-63.4,27.1,85.3,-51.6,3.5,-65.6,-87.7,26.1,41.4,18.0,87.1,-60.6  <105>
64.7,-37.2,91.7,61.4,-78.9,-68.8,-67.6,-90.4,-71.3,-30.2,86.3,86.8  <54>
-65.6,-87.9,26.1,-40.4,83.0,28.3,-62.2,47.0,-55.7,-86.2,-44.5,-25.9  <67>
-6.7,-17.8,-89.7,28.0,59.8,-83.2,89.7,-0.1,-91.4,70.1,32.2,37.8  <143>
78.3,-94.3,-10.7,38.3,81.8,4.9,-73.1,59.6,-53.6,70.9,0.5,39.2  <40>
69.8,85.3,3.5,27.1,-65.6,-51.6,20.1,-54.1,8.4,80.3,37.9,-94.2  <60>
87.9,9.4,86.4,82.3,-94.1,-40.1,41.1,20.3,-54.4,-3.3,-46.0,-55.6  <49>
58.0,-8.1,90.7,-21.9,-13.4,-48.3,12.2,-29.0,-87.6,85.2,-27.8,-87.4  <175>
next: -89.7,28.0,59.8  -83.2,89.7
next: 27.1,85.3,-51.6,3.5,-65.6  -87.7,26.1
next: -65.6,-87.7,26.1  41.4,18.0
next: 3.5,27.1,-65.6,-51.6,20.1,-54.1,8.4,80.3  37.9,-94.2
next: 85.3,3.5,27.1,-65.6,-51.6  20.1,-54.1
next: -17.8,-89.7  28.0,59.8
next: 85.3,-51.6,3.5,-65.6,-87.7  26.1,41.4

82.6,-6.6,-8.3,47.4,32.6,-25.0 : <27>
-31.0,47.4,-6.6,-8.3,-11.5,9.2 : <46>
47.4,-31.0,70.0,19.5,-14.3,28.0 : <109>
next: 47.4,-31.0  70.0,19.5
next: 70.0,19.5  -14.3,28.0
next: 47.4,-6.6,-8.3  -11.5,9.2
next: -31.0,70.0  19.5,-14.3

29.3,20.2,-54.4,57.0,-54.4,57.0,49.9,78.8 -> <107>
-29.7,90.0,29.5,20.2,-54.4,57.0,30.1,-35.1 -> <20>
-54.4,20.2,-29.7,90.0,29.5,57.0,49.9,78.8 -> <16>
next: 20.2,-54.4,57.0,-54.4,57.0  49.9,78.8
next: -29.7,90.0,29.5,20.2,-54.4  57.0,30.1
next: 29.5,20.2,-54.4,57.0  30.1,-35.1
next: -54.4,57.0,-54.4,57.0  49.9,78.8
next: 20.2,-29.7,90.0  29.5,57.0
next: 20.2,-54.4,57.0,-54.4  57.0,49.9
which: -29.7,90.0,29.5,20.2,-54.4,57.0,30.1,-35.1  <20>

39.1,-32.3,52.2,19.5,-79.4,29.7,12.6,-83.8  <11>
-32.6,52.2,19.5,34.2,-3.5,42.9,-17.8,-85.8  <127>
39.1,-32.3,52.2,19.5,-79.4,-29.6,-68.3,-18.6  <66>
-35.2,75.1,5.1,41.7,51.6,45.8,14.5,-77.1  <117>
next: -32.6,52.2,19.5  34.2,-3.5
which: 39.1,-32.3,52.2,19.5,-79.4,29.7,12.6,-83.8  <11>

37.4,-38.3,-85.4,-37.4,-56.9,-28.5,-43.3 : <29>
-76.1,50.9,-39.9,31.3,33.4,47.0,-9.0 : <37>
50.9,-76.1,-37.4,-85.4,-56.9,-58.5,48.5 : <5>
next: 50.9,-76.1  -37.4,-85.4
next: 50.9,-39.9,31.3,33.4  47.0,-9.0
next: -37.4,-85.4,-56.9  -58.5,48.5

